Each named move below is a turn or a mirror, shown by a few rows before and after it. Which moves, in which order, take the first row of each later pair to the second? The first pair is answered.
move X:
[ 24  -7 -31  11   3   3  14 -17   0 -36 -14  -3] |-> [ 19 -32 -21  21   2 -30  10  -1   2  16  -3  -4]
[-10 -30   4  10  -5 -25   4  12   6  25   4  -4] |-> [ -5   2  -7  -2  -6  18   8  -9   6 -44 -13   0]
[  8  27  -4 -15  -2 -36 -21  -4  -3  50  19  15] |-> [ 12  59 -16 -26  -2   4 -16 -23  -5 -16   4  17]
move Y:
[ -3  54   2 -22  17   6 -14 -14  23  41  21  31] |-> [ -5  44   7 -18  13  -4 -15  -8  24  55  26  26]
[ 6  2 15 -8  3  5  3 -5 -5 27  3  0] |-> [ 4 -6 13 -4  8 -1  2 -7 -6 28 -1 -1]
[ 24  27 -13 -22 -16  35  -1   4   2 -22  -2   0] |-> [ 25  21  -3 -23 -31  28   2  18   4   3  12  -9]
move E:
[ -9 -12   3  16  12 -13  -6   2  -6  17  -2   8] |-> [ -2 -10  11   5 -12  -1   1  19   2  18  10  -5]
[ 17  20   1 -12  27  36  -9 -21 -14  -5  -2  13] |-> [ 19  23   4 -17  22  38  -7 -14 -11  11   6  13]
[  5  44 -17 -14  39   7 -12 -18  -9  27   0  43] |-> [ 14  51   0 -36 -14  36   6  15   3  24  26  14]
[ 16 -36  28   3 -26   2  16  12  12 -12  -7 -14] |-> [  8 -43  17  17   6 -16   5 -12   5 -19 -27   2]
Now pairs of rows:
(2 to 3 moves a pair)
[ 15  12  15   4  -9   8  10 -11  25 -31  11  -3] |-> [  9   3  10  17  25 -18  -2 -26  18  -5   1  15] -> E X Y
[-19 -33 -25  18  -4 -23   5  19 -24 -12  -1 -13] |-> [-17 -14 -30  13  23 -29  -5   6 -31  14  -3   9] -> X E
[ 28  68 -10 -26  -1  34  -2 -14   5 -34  -3 -15] |-> [  5 -11 -17  35  14 -23  -1 -25   8 -61 -39 -29] -> X E E
[-10  10 -19   0  -7  44   9  13   1 -53 -12  15] |-> [ -9  24 -19  -4  35  11 -10   8 -10  36   2  43] -> Y E E
[-16 -24   7  37  -5 -50  -3  -5   1  11 -13 -11] |-> [-13   6  -6  26  10 -18  -3 -32  -3 -41 -32   0] -> Y Y
[  1 -35  21  23 -16   2  15  15 -10 -34  -9 -23] |-> [ 10  18  12  -2  10  35   6 -13 -19 -48 -15   5] -> E E X
[-10  -9   6   2  30   5   9 -39  -8  -4   4  18] |-> [ -7 -16  18  -6 -18  25  21 -11   4 -17  20 -14] -> X E E
[ 12  15   8 -11 -36  22  11  30   1  12  22 -15] |-> [ 8 19  4 -6  0 -1 -4 17 -8 53 22  8] -> E E E
[-15 -30 -12   6  23 -14 -18 -20  -1 -15 -20  -8] |-> [ -9 -23   5 -12  -7 -14 -13  14   6  38  13 -22] -> Y X E
[ 13  -1  10 -25 -25  27   8  12   1 -19  21 -20] |-> [  3 -14   0  -6  -6  17   6  -9  -2 -49  -4 -12] -> Y E Y
[-16 -40 -10  32  46 -50  -7 -30 -22   4 -30  10] |-> [-16 -48  -8  31   4 -18  12 -19 -12 -64 -33 -22] -> E E E
[  7   3   2   2 -26  -4  15  18   8   0   4 -22] |-> [  2   6 -10  11  -8  -3  10  -3   3 -31 -15 -12] -> E Y
[  3   8  21 -33 -13  19   1   6  -2 -23  -1 -17] |-> [  2  -2  26 -31 -21   7   1  18  -1   2   7 -23] -> Y X
[ 15  25  -9  -6   3  25 -11  -1  -8   8  14  13] |-> [ 14  12  -4  -2 -21  30  -2  10   1  -8  15  -5] -> X E
[  2  14  -3 -16  22  -7 -13 -15 -16  47  -4  20] |-> [  9  30   1 -30   4  17  -7  -5 -12  37   8  13] -> X Y Y
[ -8 -19  15   5  13 -31 -27  16   8  51  24 -11] |-> [ -8  11  -9   3  34  12 -24 -28   2 -53 -16   2] -> Y X
[ 16  33 -13 -12  12   2  -1 -17  -2  12  -3   3] |-> [ 16  23  -5 -12  -7  -2   4   1   2  32  10  -9] -> E X
[-10 -19  -9  -8 -16  -4   2  -3  12 -41  -9 -18] |-> [ -9 -14  -7  -9  13 -33 -11  -3   6  35   3   4] -> E E Y
[ 18   6 -14 -15   2  -1   7   0 -13  10  -2   5] |-> [ 14   4 -16 -12   9  -4   6  -6 -13   4  -7   7] -> E E E
[ -8 -46   3  14 -33   0 -14  17  11  18  16 -29] |-> [ -4   2 -23   4  22  28 -29 -37  -6 -35 -17  11] -> X E Y
[19 39  8 -9  3  7  0  4  1 52 23 13] |-> [17 24 13 -3 -4 -5  3 13  6 61 26  3] -> X Y Y
[  4 -22  32  15  -1  14 -20  18  15  17  22   1] |-> [  8  -4  30   7  -8  39 -15  12  14 -12  19   2] -> X Y
[ 16  11 -18   0  -1  39  -4   8 -35   0 -22  25] |-> [ 16  13 -14  -6  -8  35  -5  18 -34  24 -10  23] -> E Y
[ -5 -18   7  -9  11  -7   8  29   6  30 -25  -9] |-> [ -6 -19   4  -9   0  13  16  23  11 -19 -34 -18] -> E Y X
[-29 -16   9  21   7 -12 -12  11   6  46  27  -4] |-> [-28  -5   9  11 -29  31   2  15  16 -26  20 -24] -> E X
[  7  27 -17  29  47  33 -25 -25 -41  27 -21  40] |-> [ 11 -19  16  28 -36  24   0  44 -19  68  21 -19] -> E E X
[-11 -41   6  22 -21  -1   6 -10   9 -53 -23 -35] |-> [-10 -48  19  17 -15 -38  -4  10   6  46   6 -26] -> X E E
[ -4   8  -2  -5  16  20  -8 -12  -2 -20 -12   0] |-> [-2 -4  8 -5  5  0 -9 10  2 31  8 -8] -> Y X
[ 22  19  16 -10   9   0   7   2 -21  29   7   4] |-> [ 23  28  12 -14   0  21  12  -4 -18 -14  -1   0] -> X E
[ -1  -5   5  -5  11   6  -7 -19  -3 -32  -2   8] |-> [  1   6   5 -14  21   3 -11 -21  -6  -8   3  18] -> Y E
[ -1   8   1  -4  14  15   4  -2  -1 -17 -12  -7] |-> [  4  11   8 -13  -2  16   7  11   2   1   0 -13] -> Y Y
[ 15  38 -22 -36  17  10  -5   8  -4  45  26  21] |-> [  3  -3 -26  -3  36 -32 -11  -1  -8  57  11  23] -> Y Y Y
[ -3  -5  12 -10 -34  14  19  19  17   8  13 -17] |-> [-11  -4  -5   6  32 -15  -1 -21   1  27 -12  24] -> X E E
[-12   2 -35   1  26 -21  11 -19  -1  11 -11  19] |-> [ -6  19 -36 -11  20  -2  13 -22  -1  -4 -10  20] -> X Y
[ 14  18 -16   9  -9  14  -7 -31   0 -36  -2  14] |-> [ 21  35 -12  -5  -9  18 -12 -25   1 -10  11  19] -> Y E Y
[-18 -36   2  13 -38  -9  13   7  -1  -9   3 -26] |-> [-20 -33  -5  16 -29  -4  12  -6  -4 -30  -6 -22] -> Y X
[  7 -20  15 -14  -5 -31  -4  19  -1  32  24 -21] |-> [  4 -33  15  -8 -16 -28   2  21   3   6  18 -31] -> Y E
[ -2   6  14 -17  -8  -9 -15  15  -1  36  11  -1] |-> [  1  24  13 -31 -18  18 -10  12  -1   5   9  -5] -> X Y
[  3  39 -12 -19   3  48   0 -31  -5 -65 -16   7] |-> [  1  43 -19 -15  27  36  -8 -43 -13 -52 -21  20] -> Y E
[ -3 -40  14  18 -33 -25  -3  33   9   1  10 -14] |-> [ -5 -22  -2  21  -7  -3  -6  -4   0 -64 -19   1] -> E Y Y
[  7  15  22 -34 -14  24   8  -9  -1 -42   0 -27] |-> [ 10  36  21 -45   6  26  -1 -16  -8 -15   6 -13] -> E Y Y
[  4   6 -18  11  -5  19   9 -17  -4 -66 -26  -5] |-> [  4  18 -15   8  40 -24 -12 -21 -15  40 -12  29] -> E Y X
[  7  30  10 -24 -13  37   6  30   2   3  10   0] |-> [ -4  19  -8  -1  44   7 -10 -10 -11  -1 -20  29] -> E E
[ 19  27 -13 -24 -19  14   8  26  -3  27  -3   4] |-> [ 15  29 -27 -13  10  16   2  -4  -9 -15 -28  16] -> E E Y
[-15 -15  12  13 -40  11   9   9  11 -22  19  -7] |-> [-19 -21   9  22  -3 -23  -7  -2   3  33  18  16] -> E X E
[ -3  -7 -19  -4   8   5   1 -25 -16 -29 -22 -18] |-> [  3  11 -19 -15  17  10  -3 -28 -20 -14 -19  -7] -> Y Y E
[ 15  25   3 -12  20 -12  -7  -5 -12  50   9  18] |-> [ 18  43  -3 -20   0  31   3 -16  -8 -26  -2   7] -> X E E
[ -7 -17   3  31  11  -3   5 -20  -6 -22 -22  -8] |-> [ -5 -25  10  32   7 -22   3  -4  -6  20  -6  -9] -> Y X
[  6 -15  -5  15  -2 -14  15  -2   2  -5 -11 -17] |-> [  9   2 -10   7   8   1  14 -13   0 -21 -17  -9] -> E X
[ -8  -2   6   5  19 -34  -1 -14   4  25   4  -7] |-> [  2  34   6 -20  -1  13   8 -12   7 -18   8 -16] -> Y E X
[ 42  33 -10 -48  -4  26  -2 -25   9 -37   6  24] |-> [ 29 -14  -6 -17  31 -44 -17 -22   4  45   5  39] -> E X Y
[  9  41  11   0   9  -8   6 -12 -16  36  13  -5] |-> [  9  38   7   4 -10  16  15 -17  -9 -32  -2 -20] -> E E Y
[-15  -9 -12   0  10 -15   7  -3   2  37  10  -2] |-> [ -8   3 -11 -11 -20  20  20   4   9 -10  12 -20] -> E X
[ -7  35 -18 -22  20  16 -12 -29  -4 -40  -6  21] |-> [ -8   5  -2 -17  14 -30 -17   5   2  57  24  17] -> Y E X
[  0 -27   6   5 -52  21  20  21  21 -50   4 -38] |-> [-16 -49 -15  42  29 -42  -6 -24   2 -15 -31   7] -> E X
[  4   4   4  -1   2 -14  -8  12  -2  51   6   7] |-> [  2  24 -14  -4  13  18  -8 -19  -7 -28 -21  16] -> Y X
[  2  -2   1  -2   1  -3  -7  -7   1 -23 -20  -4] |-> [  7  -2  11  -9  -4 -12  -6  10   4  24  -2  -3] -> E E Y
[ 20  34  20  -7  -2   6 -16  43  -2  36  37  36] |-> [ 22  51   6  -7   4  38 -13  17  -5 -36  13  40] -> Y X
[ -2  -8  -4  -2   3 -29  -4   7  -2  49  20  21] |-> [ -4 -26  -7   4 -33   1  15  10   7 -44   0  -9] -> Y E E
[  3  18   3 -14  15  -6  -6  -6  -6  62  16  16] |-> [ 12  43   5 -33  -8  31   2  -3  -2  26  20   7] -> X E Y
[ -5  -1   2   1  -8  12   0  -8  -5 -28 -15   4] |-> [ -1   0  14 -10 -27  14   3  14   1   0   4  -6] -> Y Y Y
[ 16   1   8  -8 -17  11  11  11  15 -19  10 -18] |-> [ 11   3   1   1  29 -22  -8 -10   5  20   2  11] -> E E
[ 20  37 -13  -2  23  10  -7 -13  -5 -10  -5  19] |-> [ 16  16 -12  13  32 -17 -11 -11  -8  21  -4  19] -> X Y Y
[-21  19  -7  23  22  41 -18 -25   1 -59 -36  17] |-> [-19  13   5  22  43  -8 -33  -5  -3  63  -7  35] -> Y E X
[  7  11   0   1  41 -15 -29   6   4  42  -8  22] |-> [ 18  28  13 -26 -20  36  -9  35  18   0  15 -11] -> E X
[ 13  13   8 -22 -26  13  -9 -15  -3  -6  -3   6] |-> [  4 -11   0   1 -10 -12 -16 -28  -5 -16 -21   8] -> X E E
[  7  21   5 -25 -17  44  15  -4  -6 -46  -9   1] |-> [ 10  41  -1 -35  19  27   0 -17 -19   4  -6  32] -> E Y E
[ 21  28 -20  -4  10   2  11  -1   6 -16  -2   9] |-> [ 16   4 -15   7  17 -28   7   6   8  19   0  10] -> X Y
[ 17  -5 -22 -15 -17  13  16  13 -20 -14 -25   4] |-> [ 11 -26 -21  -1  -9 -13  12  17 -20  16 -24   5] -> X Y
[ 19  32   8 -18 -30   7   2  20  18  -2 -25  35] |-> [ 13  -5  13   1 -41 -19   4  34  22  12 -23  19] -> X E X
[  4  34  11 -23 -22  27   1  15   9   3  12  -9] |-> [ -4  27  -7  -2  33  -3 -17 -26  -2   3 -19  22] -> E E
[  7  10  -7  -1  -6 -65  27  30 -13  20   6   6] |-> [  9  42 -21 -13  10 -30  25   3 -20 -38 -14  21] -> X Y E
[ 14  28  10 -24  -1  41  -5   6  -6 -22   6   2] |-> [ 15  13  22 -23 -13  24  -5  30  -3  23  23  -4] -> Y X
[  9   6   1   7  10  10 -13  17   5  36  13  -9] |-> [  2  -7  -7  22  25  -4 -15   4   1  29  -2  -5] -> Y Y
[ -3  -9  13  -2 -18 -24  18   6  -6  14  33  -3] |-> [ -5 -22  10   7 -17 -26  19   3  -3  -4  23  -7] -> Y E
[-21 -35 -16   8   9 -18  -4 -13   8 -31 -18  -5] |-> [-13 -32  -8  -5 -24  -2   8   9  15 -32  -4 -23] -> E E E
[-14 -66  11  32  -4 -54  -4  18   9  43   5 -10] |-> [  2  20 -10  -9  -5  46   4 -22   3 -86 -18   3] -> Y E X
[-17 -22  -5  11 -17  -5  10  14  10 -21 -22  -4] |-> [-18 -24  -8  17   4 -23   3   8   5   7 -24  10] -> X E
[ 13  -3  -1 -14  37 -34 -21  -9 -29  12 -16 -10] |-> [ 25  25   7 -41  -1  13 -10   5 -21 -14   2 -27] -> E X
[ -3  16 -20   7  11  -8   6 -29   9 -29   1 -24] |-> [ -6  -1 -18  16  19 -32   3 -25   7   1   4 -22] -> X Y
[-13 -22  -6  13  16 -25  -3 -15  -2  -5 -19  14] |-> [ -8   6  -8   0  12   2   0 -21  -5 -33 -20  18] -> X Y
[-59 -27 -26  11  35 -45 -10 -34 -27  28   4   5] |-> [-57 -12 -25  -1  39 -39 -13 -34 -30  42  10  11] -> Y Y X
[  7  12 -14  -2   3  29  12 -17   2 -27   2   3] |-> [  8  -4   3  -1 -10   4  12  11   6  36  27  -3] -> Y X
[-11  20 -17   6   8  18  -5  -8  -7 -40 -31   7] |-> [-17 -12 -11  29  22 -28 -11   0  -7  15 -28   7] -> X Y
[  2   1   8   2 -46 -16  19  30  22 -11  17 -15] |-> [ -1   2  -1   6 -41  -7  21  17  21 -43   2 -13] -> Y X
[ 10  20 -10 -17  37 -27 -13 -23   3  -8 -16  30] |-> [ 11  21  -8 -20  36 -28 -13 -20   3   1 -13  31] -> X Y
[-14  32  -3 -12  24  -3  11  -6  11 -29 -17  26] |-> [-19  -3   6   0 -16  -9  24  18  22 -42 -12  -6] -> X E E
[ -4   3  -6  17  20 -23  -5  -5 -19  20 -15  28] |-> [ -6  -4 -11  23   9 -11   3 -10 -15 -29 -27  15] -> E E E
[-11 -22   6 -24 -19  -5  -3  29   5  13  -4 -12] |-> [ -9 -11   3 -31 -24  12  -1  23   5 -11  -7 -14] -> X Y
[  2 -16  16  19  -4 -43  10  10 -14  69  -1   4] |-> [ -1 -40  19  28 -44 -26  26  24  -3  14  -6 -27] -> E Y
[  8  12 -10   6   0 -17  24 -29  -5 -27 -20  -1] |-> [  8 -10   0  12 -11 -41  24  -9  -1  16  -5 -10] -> X E Y
[ -7 -14 -12  11  20 -11  13 -11  10 -25 -23  15] |-> [  5  24  -3 -22 -10  26  19   6  17 -18   1   7] -> Y Y Y
[  4  20 -32 -10   6  26 -26 -11  -9 -30   6  -1] |-> [ -5 -19 -25  12  16 -24 -32   0  -9  26  11  -1] -> X Y
[ 11 -20 -10  14  -4  -3 -17  -6   5 -36 -17 -34] |-> [ 17 -12   1   0 -27   6 -10  13  10 -14   3 -45] -> E E E
[-13  -2 -10   9   5   2  -4  -7 -10 -34 -15   4] |-> [-11 -17   3   9  -9 -17  -4  20  -4  21  10  -6] -> X E
[-10 -40  -4  25   2 -27  -7   5  -8  23  -5 -20] |-> [-10 -25 -18  23  17  -5  -7 -20 -11 -29 -28 -11] -> Y X
[ 12  15 -10   1 -11  -1  -3 -12   7 -51  -7  19] |-> [ 12  -6   6   3 -26 -34  -5  20   7  29  21  10] -> Y X
[ -6  -5  -1  12 -53 -10  21  38  10  32  14 -35] |-> [-21  -7 -31  44  27 -38   0 -24  -9   9 -34   9] -> E Y E
[ -7  12  -2  -5 -10   9  10  16  12 -30  20  -6] |-> [ -9  21 -12  -2  14   5   3  -4   7 -33   9  11] -> E Y
[ -7 -37   1  24  13 -41   1   5 -10  33  -2   2] |-> [  7   8   0  -5 -24  31  18   5  -2 -53  -3 -14] -> E X
[ 17  34 -29 -20  65   1 -29 -38 -22  35  -7  59] |-> [ 34  43   2 -56 -23  43  -2  27  -1  54  45  10] -> X E
[ -7 -10  -8   9  34 -12  -6 -22 -12 -14 -20  12] |-> [  5  27  -3 -17  16  25  -1 -17  -9 -23  -8  10] -> Y Y
[  2 -18  12   2   5 -15 -11  -5   0  38   0   0] |-> [  6 -17  18  -7 -16  -1  -4  10   6  32  11 -12] -> Y E
[-14 -27  10   9 -26 -12   1  18   2  10   6 -12] |-> [-17 -33   3  21   0 -25  -6  -1  -6   8  -7   5] -> E E
[-16 -12 -14   9  15 -24 -21 -11   4 -15 -20  17] |-> [ -5   1   2 -18 -36   8  -7  25  16 -15  12 -10] -> E E X
[ 17  25   5 -21 -19  28  -5  26  14  17  -7   7] |-> [  7  15 -14   0  25   8 -18  -7   5  -7 -38  28] -> E E
[ -1  60 -13 -19 -27  51  14  17  16 -44  11 -14] |-> [-21  -6 -15  29  35 -54 -11  11   6  62   0  13] -> E X
[  0  24   4 -26  -7  24   6  -3 -11 -12  -6 -12] |-> [ -7 -12   8  -6   0 -20   2   7 -11  34  -2 -12] -> X Y
[ -2  36   4 -20   4  37  -1  -5 -18 -16 -23  23] |-> [ -1  42   8 -26   2  34  -3   2 -18   7 -13  24] -> E E
[  7   7   0 -10   8  19  14 -10   9 -34 -21 -16] |-> [  0 -32   6   7  -1 -15  15   6  14  -3 -15 -29] -> X E Y
[ -4 -10 -10  -7  19 -40 -11   1 -25  73  22  22] |-> [ 10  52 -14 -46  15  18  -8 -10 -28  32  26  31] -> X E Y
[12  8 13  1  9 -9 -5  4  4 53  8  7] |-> [ 19  28  15 -14 -12  22   1  11   8  32  18  -3] -> X Y Y
[ -4   1   7 -17  17  -3   8 -17   2  10  16  18] |-> [ -3   1   9 -18   2  12  12 -15   6 -21  15   9] -> X E E
[  6 -15 -13   1   6  14   3 -19   0 -50 -18 -12] |-> [ -3 -43 -11  20  19 -26  -2 -14  -3  -4 -17  -9] -> X Y
[  0 -17  -7  20  20 -12  -4 -14 -12 -51 -37 -16] |-> [ 17   6  22 -19 -20  -3   2  35  -4  41  22 -29] -> E E
[ -9 -35  12  17 -27 -28   4  35  19  -7  10 -27] |-> [-13 -20  -5  26  37 -49 -19  -4   0  13 -10  17] -> E X E
[ -4   1   1  -2  -1 -45 -16 -17   5  22 -23  19] |-> [ -5  14  -7  -5   5 -31 -16 -28   4  -6 -32  23] -> Y X
[  5  14   3   1 -29  23  16  11   4 -23  -8 -20] |-> [ -9 -21  -2  31   3 -28   3  -1  -4  10 -20  -8] -> Y E X
[-2  4  2 -9 -5 -2 11 10  7 25 13  0] |-> [ -9 -11  -9   9  18 -17   4  -7   3   6  -7  10] -> Y Y Y
[ -9 -13  14   6 -26  -8   2  31  13  17  23  -5] |-> [-12   3  -2   8 -14  18   2   5   9 -49  -2   1] -> Y X
[  6   7   7 -12   2 -18 -12   9  -2  66  20   3] |-> [ 15  52  -2 -36   1  31  -6 -10  -3   6  10   8] -> X E Y
[ 16   9  -9  19 -10   7  20 -24   4 -46   4 -23] |-> [ 10  10 -14  27  32 -26   4 -36  -7   7   0   5] -> E X
[-31   9 -18  14  27  14   3 -16 -13  -2  -2  37] |-> [-28  20 -19   8  25  19   1 -11 -15   9   4  38] -> X Y Y
[  8  58  -6 -32   7  43  -6 -21  -7 -25   2  17] |-> [  2  16   6 -11  21 -22 -16   0  -8  72  17  19] -> E X
[  5  -4  -9  -4 -12  19  10  -4  20 -52 -20  -8] |-> [ -3 -44  -5  20  -7 -22   7   5  23 -15 -20 -13] -> X E Y
[ 10  30   2 -14  14   2  -5  -3   0  29  13  14] |-> [  6  12   0  -5  18 -17  -7  -2  -3  40  12  13] -> Y Y
[-14 -21 -24  10 -37  17  12 -16  -8   8  -8 -35] |-> [-19 -29 -31  20 -10  -4   3 -30 -14  25 -16 -20] -> E Y X
